Rotation paths and how fast each direction turns (degrees per step)
Each turn is a multiple of 5 degrees from 10 to 175, or 0.
Each row of a path follows its step; steps can be skipped.

step 0: [ -3   8 -10 -18  34 -15 -31 -19  -6  52  -3  10 -35   7   2  13  -4 -22
   2  29  38 -47  18  -3  -5  14  -3  70 -23 -46  22 -22 -32  -7  26  19]
step 1: [ -2 -25   4   0  30  32   3  -1 -49  25 -10  40 -15  -4 -25  30  27  19
  52  21 -27  29 -38  12   9 -12  -3 -42  -5  25   5  27  22 -19 -33  44]
step 2: [ 53  69   9  39 -22  -9  24   1 -16 -33   4  -1  29   9  -4 -37  -1 -53
  11 -23  34  11 -15  16  10 -25 -18  27   2  -7 -19 -10  -1 -34 -32 -11]
step 3: [  3  -4  -1  12  10  -3  21   6  42 -23   2  16 -25  16 -55  28  37  42
  -7  11  17  16  13 -21  -5   6 -12  45   4  -4  19 -15 -55  22  59  32]
step 4: [ -4 -13  36  -9  25 -12   2  -1  -7  43   8  17  19 -21  11  40 -23 -24
  41  45 -35 -37 -52  11   0   5  34  12 -30  37 -24 -30 -27  -6 -15 -12]
step 5: [ 36  11   3 -15  -9  16 -24 -57 -12  22   7   6   4   9  -2 -43   9   8
  47 -12 -17  10  12  -1   8 -26 -84  15  17 -21  30   5   5 -41 -26  14]
step 6: [ 10  -3  22  32 -15  -3  42  13 -12 -26 -17   6 -27  -7 -28   6  23  10
   6 -20  43   2 -47  16  -9  -1  25   9  16 -18 -28 -24  44 -28  65  44]
step 7: [ 23  16  27  16 -15 -12  17  -5  32  -5  33  15  13   1 -22  13  22 -18
  -8  29 -14  16 -17 -37  31  55 -25   4 -12  78 -11 -21 -24  29 -20 -32]
step 8: [ -4  29   4 -32 -11  19  -9 -25  43  37   2   4  18  -1  -4   7 -34  42
  30  22 -16 -15  26  25  -9 -50   6  46 -10 -19  23 -47   4 -28  28 -32]
step 10: [ 24  13   3  10 -41   9  -6  14 -11  10   6  40 -35 -44 -19 -29  24   6
 -32 -21  15  29 -28  18   2   1 -20  16   4  47 -40 -14  38 -33 -42 -36]
Speeds:
[ 12 -21  10  -3  -6   0  -5 -10  -1  11 -11  -6   7  -5  -6   4   0   1
   6  -4  13  -9  10   1 -11   4  12   8   4   7  12  12   3  -7 -14   3]  85
[ 13   4 -10   5   9 -11  -8   3  15   0  -6 -11   3   8  -8  -3   7   2
 -14   7   0  -8 -13  -5 -17   5  -3   1  11 -16  -6   9   3  -9   9   4]  115
[  0  -1  -7 -10 -17   1  -5  11  -1   2   4   6  -2 -10 -16 -14  -4   3
  11   6   3   4   7  -9   9   1   2  13  -1 -26   6   6   0   2   8  -5]  135
[ -1   4 -11  -4  -6   6   8   2  -2   5   3  -9 -11   0  12  -3  -4  14
  -8  16   9  -3  12   4  -4  -9 -17  20   5  13  -5   7   1  -2   2  11]  140
[  0  -8   1   5   8   6  -4  -7  -7  -8 -11  -7  10   5  -2  -7   9  12
   4  10  -5  14   5 -16   8  13 -17  -9  -3   7  10  10 -10   4   6   1]  175

step 0: [-27 -14  13  26  13  -6   3  -3  18  -3   5  39  37 -42  13 -17  51 -35
  -7 -14 -17  17 -23   1   6 -36  -2  -8 -25  43  27 -34 -42  13  -2  11]
step 2: [-21  52  16  -2  26 -29  -6 -28   1  30  39 -29 -22  -8 -14 -10  -7 -12
  27  13  20  40 -28  35  10 -20  37  -2 -35 -14   9  -6  30 -19  22 -20]
step 3: [-23 -26  24 -20  18 -19  18  12  17 -16  28  39  -6 -19  44 -33  -2 -18
 -54   9  13 -10  13  18  -8 -52   0   0 -22  30   5  33  17  18 -16 -20]
step 4: [  0 -26  -3 -21   4   2  -8  17 -23  29 -17  40   8   9 -27 -12  64   0
  29  39  17  11 -39 -23 -30 -24  16 -30 -16   7  15 -21 -24   5 -43  -1]
step 5: [ 38  36   0 -43  43  34 -13   5 -10  15  38 -29  -1  10   7 -16   6   0
   1  26 -23 -26 -11   0   3  -8  57 -20  15  14 -17  -6  21 -28  33 -29]
step 6: [ -6  -2  -1  10 -10 -17  -8 -20  -8  13  24  13   3  14  -6   1 -41  -2
 -55  19  44  25 -39  18  13  -5  44  15 -43  21  28  21   4  40  14 -30]
step 7: [  7 -21  -4 -40   8   2  12  63  -2  29  -3  55 -18  -2 -15 -20  19   1
 -10  11  18 -19  13  -2 -15  -1 -10 -26 -25  -6  -5  78  -7   1  -8  18]
step 8: [ -6  -2  -6 -31  44  17 -25 -39 -19   8 -28   3  32  10 -24  -6  15 -11
   3  67 -13  -2 -13 -54  21   2  18 -30   1  -9  28  -7  -4 -21  24  16]
step 9: [ 45 -11 -17  18  17  23 -28  14  14  10  19  -8  12  14  15 -14 -21 -33
 -43 -26   0  -4   8  -7  33  10  62   5  -5  17 -19   7 -50   6  33 -35]
step 10: [-17 -30   8  12 -22  -1 -27  28 -21  46   9  14  -1  -5   2  49 -16  -6
   5  -3  14  17 -39   4  -9  16   9  -6 -32 -16  13  56  10  36  40  39]
Speeds:
[  6   2  -6   6 -14   6 -16  11 -14  15  -7  -2   2   3   8 -14   0   2
  -1  -2   6   6   8   0 -17   0  -2  -5 -10   0  -7  -1   6   3 -13  19]  120
[ -5  11  20   2 -14   5  -9   0   3  10   7   4  -2   3 -22  -5  -7   8
  -5  -4   1  -5   1  12  -6   3 -10   8  -2  -2   2   6   9   5  17  -9]  85
[ -1 -10  -2   7   0   2  -4 -15 -10  -4  -2   9  -5   0 -17  -6  -3  -5
   7  -3   0 -15  10   1  -4 -19  -2 -19  11  15   0  -3  -9  -5   4   7]  90
[  9  17  -7 -14   3   8  -1   8   9  -9  -5  -8 -12  -8  -4   0  12  -4
  -2 -17   1  -2  13   3  -1  -2  -3   0 -15  14  -9   7 -13  -1   3  -6]  170
[  2   0   0  12  11  12   1 -11   0   4  14  -8   0  19  -4  12 -10   0
   3  -8  -3  16  17  -6  -7   0  14  -1  -6   1  -6   0   6  -7  -5 -10]  100
